Rotation paths and how fast each direction turns (deg/step)
Each turn is a multiple of 5 degrees from 10 to 175, or 0.
path 1
[.09 -.18 .17 -.21 -.20 -.04 .09 -.19 -.18 .14 .18 -.13 .28 -.22 .40 .27 .01 .21 -.12 -.10 -.28 -.15 .28 .03 -.18 .08 -.08 .12 .17 -.07 -.04 -.18 -.26 .18 -.07 -.37 .29 -.49 .21 .13 .05 .01 .01 -.21 -.18]
[.03 -.27 .16 -.23 -.21 -.05 .04 -.14 -.16 .05 .31 -.17 .18 -.29 .43 .27 -.07 .23 -.10 -.03 -.24 -.07 .24 .03 -.21 .01 -.10 .08 .11 .03 -.05 -.20 -.14 .21 -.12 -.33 .24 -.42 .27 .19 .13 -.03 -.01 -.32 -.12]
[-.02 -.20 .16 -.22 -.24 .03 .04 -.14 -.14 .01 .36 -.16 .13 -.23 .45 .33 -.06 .29 -.14 .02 -.20 -.09 .19 -.02 -.30 -.03 -.18 .07 .18 .16 -.07 -.09 -.04 .10 -.13 -.22 .11 -.43 .38 .16 .07 -.11 .05 -.38 -.04]
[-.01 -.10 .22 -.28 -.18 .13 .10 -.18 -.15 .09 .33 -.10 .21 -.07 .40 .29 -.04 .37 -.16 -.03 -.22 -.15 .18 -.03 -.34 -.03 -.24 .06 .23 .17 -.04 -.01 -.07 -.11 -.14 -.20 .08 -.47 .35 .15 .04 -.10 .09 -.27 -.12]
[-.01 -.17 .29 -.39 -.11 .12 .09 -.20 -.16 .13 .31 -.08 .25 -.03 .33 .21 -.11 .42 -.13 -.07 -.24 -.14 .21 .04 -.32 -.03 -.22 .05 .10 .11 .03 -.06 -.12 -.17 -.13 -.29 .10 -.40 .21 .26 .13 -.07 .02 -.11 -.19]
[-.16 -.29 .27 -.38 -.12 .12 .04 -.13 -.13 .05 .34 -.17 .22 -.13 .32 .20 -.21 .37 -.13 -.02 -.24 -.13 .24 .06 -.29 -.06 -.17 .03 -.02 .18 .11 -.10 -.14 -.09 -.14 -.32 .00 -.28 .15 .34 .22 -.12 -.03 -.11 -.11]
[-.26 -.30 .22 -.31 -.20 .17 .03 -.12 -.06 -.02 .31 -.25 .20 -.13 .33 .24 -.20 .32 -.14 .07 -.22 -.17 .26 .01 -.35 -.05 -.21 .11 .06 .28 .18 -.03 -.18 -.06 -.10 -.28 -.16 -.25 .19 .24 .14 -.21 .02 -.12 -.02]
[-.21 -.21 .18 -.26 -.22 .22 .10 -.14 -.04 .03 .20 -.23 .27 -.02 .31 .24 -.11 .27 -.18 .08 -.23 -.26 .30 -.01 -.36 .01 -.23 .18 .20 .24 .21 .01 -.32 -.11 -.04 -.23 -.21 -.34 .17 .14 .02 -.23 .03 -.01 -.05]
[-.10 -.23 .16 -.27 -.20 .18 .15 -.17 -.04 .07 .14 -.21 .31 -.02 .29 .19 -.08 .27 -.17 .02 -.29 -.25 .36 .04 -.33 .05 -.11 .21 .16 .10 .20 -.02 -.44 -.08 -.03 -.30 -.11 -.36 .06 .19 .04 -.16 -.09 .11 -.17]
[-.09 -.35 .15 -.21 -.24 .09 .08 -.12 -.03 .00 .16 -.26 .26 -.15 .34 .17 -.11 .21 -.16 .04 -.30 -.15 .37 .09 -.31 .05 .02 .22 .08 .03 .14 -.09 -.45 .08 -.04 -.36 -.06 -.30 .02 .24 .10 -.15 -.21 .11 -.15]
[-.11 -.34 .08 -.12 -.36 .08 .01 -.08 -.02 -.10 .18 -.32 .16 -.23 .42 .25 -.06 .13 -.20 .07 -.28 -.10 .31 .06 -.37 .05 .04 .24 .12 .08 .06 -.04 -.39 .15 -.01 -.33 -.08 -.30 .14 .19 .05 -.22 -.17 -.01 -.06]
[-.04 -.19 .04 -.07 -.42 .09 .01 -.09 -.03 -.09 .13 -.25 .15 -.15 .45 .30 .08 .12 -.23 .03 -.29 -.12 .24 .03 -.42 .06 .00 .26 .26 .07 -.04 .05 -.36 .06 .04 -.29 -.01 -.40 .24 .07 -.06 -.22 -.12 -.01 -.07]
[.03 -.11 .12 -.13 -.38 .08 -.01 -.13 -.10 .00 .10 -.15 .22 -.08 .44 .28 .13 .15 -.24 -.08 -.31 -.10 .22 .07 -.40 .07 .00 .21 .24 -.05 -.09 .06 -.34 -.02 .04 -.38 .14 -.45 .22 .12 -.03 -.14 -.10 .03 -.20]
[-.01 -.19 .17 -.22 -.35 .00 -.08 -.10 -.15 -.01 .12 -.17 .20 -.17 .42 .27 .07 .15 -.24 -.14 -.32 -.04 .20 .13 -.30 .04 .06 .13 .08 -.08 -.13 -.04 -.26 .01 .02 -.49 .24 -.38 .20 .25 .10 -.08 -.10 -.01 -.19]
Directions:
[-.09 -.06 -.04 .04 -.06 -.01 -.05 .05 .03 -.10 .05 -.07 -.07 -.08 .03 .03 -.03 -.05 .00 .06 .03 .03 -.02 -.02 -.02 -.03 .00 .01 -.02 .09 .00 .00 .06 .08 -.01 .02 -.08 .05 .06 -.01 .01 -.05 .03 -.10 .11] | 85
[.13 -.04 -.06 .06 -.01 -.02 .08 -.01 .01 -.02 .06 .01 -.05 -.04 .07 -.02 .04 .03 .04 .04 -.01 .05 .03 .01 -.03 .01 .10 .03 .06 -.07 -.07 .01 -.03 .06 -.06 .10 .05 -.04 .03 -.03 -.05 .00 -.10 -.05 -.02] | 35
[-.04 .01 -.09 -.07 -.03 .00 .06 -.05 .05 .01 -.04 .01 .04 -.13 -.02 -.03 .09 .03 -.03 -.02 -.04 .08 -.05 .05 .04 .03 .02 -.06 .03 .05 .10 -.01 .09 .02 .02 .08 .03 -.01 .05 -.03 .06 -.05 .00 .09 -.03] | 0
[.02 .06 -.02 -.01 .04 -.06 -.07 .03 .00 -.02 -.07 .01 .01 -.03 .09 .05 .03 -.05 -.09 -.04 .02 -.03 -.08 -.04 .05 -.04 .00 -.06 .08 -.04 -.06 -.09 .06 .04 .07 -.04 .08 -.07 .04 .02 .03 .07 -.01 -.10 -.03] | 25
